In the data rows, 128 means zero.
Some points:
[ 77 142  81 112 159 144  98 133 137 145 110 153 126 124 125 123 165 135
 114 113 150 172 137  99 129 120 119 113 121 130 133 131 169  85 108]
[121 137 133 123  95 156 113 122 117  98 147 169  65 166  97 124 150 108
 164 157 135  92 164 107 127 150 139 135 156 157  85 126 123 116  85]
[104 175 149 168 140 124 136 121  97 152 137 100 149 116 108 146 191 130
 131 159 113 133 155 134  90 119 102 127 132 115 129 126 120 119 117]
[138 140  95 118 121 129 178 134 157 179 123 123 131 139 112 179  93 128
 149 154  93 157 105 130 128 126 150  90 151 101 130 157 129 108 129]
[118 142 139 129 170 143 165 128 147 133 152 146 122 170 132  96 117  69
 162  98 153 145 135 131  97 169 128 140 149 128 152 165  79 118  99]
[101 104 111 126  93 117 118 141 142 150 116 155 136 139 112 119 130 129
 128 132 158 161 137 108 134  96 101 151  83 157 163 129 113  85 112]
[136 121  66 115 151 116 104  92 120  98 145 122 163  89 128 202 122 123
 147 137 163 128 141 131 125 107 121 150 128 152  96 156 137 135 159]
[121 131 125 138  85 125 119 139 121 125 188 134 154 174 157 116  98 146
 108 147 129 120 172 108  87 129 111  95 114 151 147 119 134 143 110]
[ 96 100 107 125 128 133  87 138 143  97  99 179 137 104 148 133 121 122
 156 123 125 129 159 150  65 135 141 126 144 103 167 118 132 146 146]
[138 106 131 131 176 127 112 146 160 142 139  94 149 119 157 143 160 137
 132 122 146 126 130 139 138 143 164 178  90 150 117  92 153 153 116]
[141 148 139 140  82 123 123 132 172 141 118 128  82 144 155 149 177 102
 106 111 106 137 121 118 134  96 146 145 166 110 104 173 154 148 155]
[132 125 106 183 109 155 181 117 149 151 135 131 167 113 160 110 121 177
 156 112 116 118  83 148 132 139 155 114 164 128 155 112 140 119 124]
[155  94 113 101 122 143 100  99 133 168 135 122  70 119 195 114 123 111
 151 124 130 120 145 141 168 144  83 117 156 134 114 119 175 144 134]
[117 120 153 135 135 113 159  87 145 123 108 105  98  96 108 128 109 146
 112  84 131 120 182 159 124 161 112 121 119 142 120  96 120 133 146]
[145  86 133 132 128 103 117 154 131 108  77 122 117 134 141 134 115 123
 126 149 120 127 127 134 133 103 109 139 157 118 125 160 134 144  77]
[140  89 160 159 131 142 134 142 132  97 142 103 142 131  85 126 164 142
 160 137 177 134 114 139 147 160 103 131 179 151 125 122 118 152 142]
[159  89 125 111 102 106 107 187 129 126 127 143 133 152  91 126 124  95
 172 122 117 158 111 148 106 167 151 104  92 127 137 147 192  95 142]
[ 90 144 152 169 159 134 129 135 122 129 152 140 101 114  75 154 108 129
 139 103  95 128 123  77 140 141 155 146 109 139  87 112 148 131 134]
[141 107 133 108 137 136 156 109 152  91 181 167 146 183 110 143 112 167
  88 117 125 121  92 180 113 117 108 144  99 114 100 137 119  72 150]
[133 101 105 151  99 109 143 220  50 162 112 107 113 137 140 105 146 130
 119 119 114  74 121 121 121 154 132 133 110 109 109 108 110 126 141]
[123 105  98 128 116 120 133 147 148 171 146 152 145 122 137 152 141 134
 108 130 127 138 134 124 150 156 179 167 126 122 113 117  66 162 138]
[132 118 124 135 117  70 172 120 136 126 149 110 123 122 124 142 142 136
 156 111 170 113 113 138 117 106 138 153 114 113 110 129 113 163  72]
[133 129 145  92 117 150 123  94 112 141  84 114 118 142 111 123 127 134
 131 175 149 118 136  87  92 111 163 100 123 170 134 112 100 136 163]
[130 115 125 125 130 147 153  76 115 165 123 120 117  68 141 110 137 148
 125 151 139 122  74 128  92 165 145 106  83 133 141 144 125 136 122]
[163 147 159 136  96 107 137 138 171 132 105 131 150 119 144  93 148 156
 175 145 143 175 128 126 122 116 115 162 140 112 111  54 138  84 130]
[108 105 138 158  89 141 121 130 111 110  91  95 103 154 156 159 110 138
  68 143 139 182 145 170 102 126 150 129  88 127 119 121 107 129 128]
[125 132 143 160 113 173  87 150 153 117  88 111 146  97 106  99  91 118
  94 116 115 100  89 118 144 128 114 150 132 164 126 171 141 115  83]
[122 143 103 108 152 129  95 128 132 118 123 163 180 148 149  88 122 136
 143 140 112 130 137 138 172 140 119 114 119 144 135 142 118 150 103]
[180 116 126 115 117 111 133  91  91 141 130 133 157 137 129 120 158 105
  81 111 129 142 125 122 161 128 123 146 159 101 103 151 121 118 148]
[140 104 114  98 121  98 147 110 133 152 118 129  91 110  82 110  89 125
 115 134 130 134 140  78 122 104 127 106 138 151 157 125 126 161 141]
[169 172 128 122 111 146  99 126 100 126 126 156 163 104 131 157 133 119
 154 137 115 161 132 106 114 129 145  95 113 102  95 124 106 150  86]
[130 145 163 116 120 167 121 151 122 161 123 128 121 110 162 160 136 143
 140  55 134 117 160  99 128  89 124 127 115 129 143 151 129  97 138]
[125 176  96 163 120 137 110 145 131 138 156 148 130  86 121 125 106 127
 142 168  95 118 119 157 152 134  83 114 116 117 117  87 151  99 173]
[170 143 106  98 113 184 124 140 139 116 148 101 120 120 118 115 105 190
 145 119 151 126 120 101 131 112 152 156 101 123 118 157 106 104 120]
[113  98 144 129 102 107 118 140 129 170 164 163 120  93 118 117 107 145
 127 104 121 132 111 139  94 107 116 145 156 148  72 119 126 104 154]
[136 142 125 116 119 105 144 130 117 117 143 143 112 115 136 134  81 124
 120 128 152 106 123 148 157 136 178 123 121 100 140  79 154 157  85]
[127 104 119 113 137  96 123 133  92  90 168  85 108  93 129 120 153 161
 129  81  71 171 158 138 173 166 118 106 132 124 171 116  84  96 108]
[ 87 102 142 162 154 133 114 127 147 167 141 125 123 129 115  91 152 150
 145 156 109 170 126 151 177  86 128 104 114 111 119 172 102 168 114]
[100 100 119  93 140 134 163  99 109 116  70 146 173 125 105 123 135 118
 115 139 122  95 150 104 149 142 129 147 160  94 122 108 142 109 135]
[126 148 155  79 141 132 149 153 136 140 159 115 133 111  98 125 166  99
 114 129  99 128 143 193 111 107 174 101 104 116  99 132 158 125 115]
[ 83  98 133 126 113 112 129 128 120 123 118 141 149 104 109 121  74 128
 168 110  75 140 126 120  87 117 111 135 140  80 118 148 116 134 135]
[138 119 146 137 145 148  94 102 102 161 143 121 153 175 120 124  96 121
 126 114 150 131 139 126 142 108 119  77 142  96 106 105 129 143 130]
[125  99 156 109 143 170 164 157 139 100 135 113 137 109 153 156 108  64
 125 132 155 153  95  91 150 131 110 117 115  99 163 112 131 128 153]
[122 118  81 161 152 130 118 136 117 137 113  91 154 155 117 101 106  92
 110 113 134 128 128 153 103  79 123 146 169 175 107 118 133 156 134]
[120 142 112 152 103 139 172 133 106 101 117 176 134 114 120  98 175 149
 100 108 167 145 128 133 120 157  97  90 128 108 109 166 145 153 172]
[150 109 150 153 131 110 127 125 151 141 122 153 115 122 151 201 153 105
 135 128 106  80 118 136 142 150  94 119 113 182 149 140  79 125 126]
[155 154 137 167 138 100  95 106 148 124 106 167 125 107 111 104 116 136
 113 102 150 147 148 171 111 159 162 117 112 139 148 153 138 149 149]
[121 124 162 116 120 174 119 131 152  99 160 150 137 104 125  95 162 128
  97 146  94 106  94 133 101 100 148 110 139 124 164 125 151 142 128]
[190 142 104 140 137 150  97 113 136 135 152 133 117 137 117 105 127 119
 125 114 117  98 165 109 102 114 113 186 117  64 168 128 115 147 137]
[112 180 121 120  83 115 189 125 126 106 124 107 137 115 156 103  92 113
 174 173 118 111 180 167 156 112 111 151 100 140 127 197 157 115 134]
[ 95 124 191 137 130  71 110  97 141 149 136 133 165 156 174 127 124 122
 145 138 142 109 114 112 138 133 136 103 109 115 147 141 129  99 174]
[138  89 112 116 136 101 114  93 155  82 109  91 141 119 130 116 149 127
 118 149  97 125 135 108 107 156 140 130 120 108 108 136 131  94 111]
[138 149 119  96 136 114 130 113  91 119  89 141 154 160 157 108 152 129
 120 101  70 117 106 118 127 100 136 115 121 187 144 116 124 125 129]
[125 140  96 109 110 152 142 100 111 139  87 156 125 138 101 135 153  87
 147  82 137 104  89 158 141 104 105 122 101 147 146 104  94 131 106]
[138 134 153 111 166 126 146 163 114 139 131 146 142 137 107 108 128 144
 143 160 119 114 151 103 153 122 163 154 132 155 141 159 128 142 173]
[134 102 175 165 121 137 101  88  83 127 118  94 119 134  95 142 113 123
 132 109 165 111 136 145 171 116 153 106 131 104 138 120 130  90 107]
[106 108 119  80 113 135 103  87 106 155 149  78 112 140 130 111 154 163
 151 143 131 131  85 153 105 169 132 138 139 135 139 138 142 125 145]
[ 98 156 113 119 115 114  82 164 139  67 134  87 120 135 130 154 133 157
 162 108 150  87  90 122 123 121 123  93 132  92 127 145 105 160 163]
[114 130  95 147 161  96 150 120 139 106 131 139  99 137 145 142 148 155
 104 121 128 100 143 104 121  84 159 104 184 136 168 127 159  80 100]
[118 124 134 125 157 152 135 142 119  94 129 169  84 104 182 119 117 119
 120 177 141 132 117 144 138 104 145 119 139 117  84  96  67 109 120]
[113 177 147  97 162 117 128 125 167 138 103  97 102 148 137 111 104 114
 111 116  95 130 104 117 111 157  89 141 117 109 102 119  97 148 128]
[166 132 102 172 126 108 121 129 166 144 140  99 139 120  94 129 136  92
  93 167 126  99 128 115 111 140 106  89 127 113 152 115 113  96 113]
[142 149 132 108 124  87 115 129 111 101 131 142  92 130  90 127 135 122
 112 153 130 161 105 135 165  77 117 154 127 132 193 102 118 151 161]
[146 139 140 155 118 167 141 117 102  86 141 100 138 143 155 164 112 102
 159 119  89 175 135 131 122 127 154 155 167 175 130 104 127 144 148]
[ 85 123 133 145 102 158 121 100 106 125 149 136 131 138 135 140 120 116
  79 149 108 125 134 103 165 155 131 187 116 116 144 138 148 146 120]
[145 166 132 140 108  81 125 133 154  94 143 116 131 131 150  88 115 113
 111  99 135 130 111  72 151 149 154 108 115 151  69 122 124 135 131]
[179 110 138 162 205 135 161 131  87 110  98 147  83 166 142 144 119 172
 140 143 110 140 118  99 112 134  83 137  88 121 117 138 168 150 120]
[138 168 194  87 140 104 107 157 102 142 131 148 155 104 133 160 103 143
 107 145 148  94 122 152 111 138 109 166 169 126 131 141 138 127  94]
[126 144 134  97 113 152 138 162 175 141  91 110 137 159 101 173 122 192
  93 125 133 138 161 142 162 168 106 105 161 138 129 107 121 153 116]
[111 151 102 136 163 144 121 137 146 131  94 111 107 166 129 114 124 116
 149 139 141  85 144 158 146 131 161 143 115 113 123 108 119 104 168]
[ 94 171 104 126 140 106 117 113  95 154 125 123 102 149 129 142 127 106
 112 129 158 169  78 114 116 158 116 151 147 135 167 116 162 116  96]
[ 99 105 127 109 117 138 155 122 149 120 150 127 161 133 123 130 148 114
 128 110 128 110 146 106 123  89  80 112  87 137 126  97 178 178 110]
[140 125 121 105 169 137 136 164 111 128 150  91 116  84 146 118 116 108
  85 133 177 145 157 123 116 120 107 116 152 158 117 146 115 113 131]
These points spread out most along one direction. Take the direction at right angles to it along which they spread out most. Then take the direction at right angles to both along which they spread out most. Go by this last direction. For each point below, how far along it does it lie, from 0 to 99? The average is 50, and the first point in the table lies past the average. One standard deviation of the points above along it is 16.
[126 148 155  79 141 132 149 153 136 140 159 115 133 111  98 125 166  99
 114 129  99 128 143 193 111 107 174 101 104 116  99 132 158 125 115] -> 46
[140 125 121 105 169 137 136 164 111 128 150  91 116  84 146 118 116 108
  85 133 177 145 157 123 116 120 107 116 152 158 117 146 115 113 131] -> 46
[159  89 125 111 102 106 107 187 129 126 127 143 133 152  91 126 124  95
 172 122 117 158 111 148 106 167 151 104  92 127 137 147 192  95 142] -> 57
[136 121  66 115 151 116 104  92 120  98 145 122 163  89 128 202 122 123
 147 137 163 128 141 131 125 107 121 150 128 152  96 156 137 135 159] -> 39
[132 118 124 135 117  70 172 120 136 126 149 110 123 122 124 142 142 136
 156 111 170 113 113 138 117 106 138 153 114 113 110 129 113 163  72] -> 54
[155 154 137 167 138 100  95 106 148 124 106 167 125 107 111 104 116 136
 113 102 150 147 148 171 111 159 162 117 112 139 148 153 138 149 149] -> 59
[138  89 112 116 136 101 114  93 155  82 109  91 141 119 130 116 149 127
 118 149  97 125 135 108 107 156 140 130 120 108 108 136 131  94 111] -> 67
[127 104 119 113 137  96 123 133  92  90 168  85 108  93 129 120 153 161
 129  81  71 171 158 138 173 166 118 106 132 124 171 116  84  96 108] -> 93
[112 180 121 120  83 115 189 125 126 106 124 107 137 115 156 103  92 113
 174 173 118 111 180 167 156 112 111 151 100 140 127 197 157 115 134] -> 9
[138 168 194  87 140 104 107 157 102 142 131 148 155 104 133 160 103 143
 107 145 148  94 122 152 111 138 109 166 169 126 131 141 138 127  94] -> 26
[140  89 160 159 131 142 134 142 132  97 142 103 142 131  85 126 164 142
 160 137 177 134 114 139 147 160 103 131 179 151 125 122 118 152 142] -> 65
[122 118  81 161 152 130 118 136 117 137 113  91 154 155 117 101 106  92
 110 113 134 128 128 153 103  79 123 146 169 175 107 118 133 156 134] -> 38
[180 116 126 115 117 111 133  91  91 141 130 133 157 137 129 120 158 105
  81 111 129 142 125 122 161 128 123 146 159 101 103 151 121 118 148] -> 59
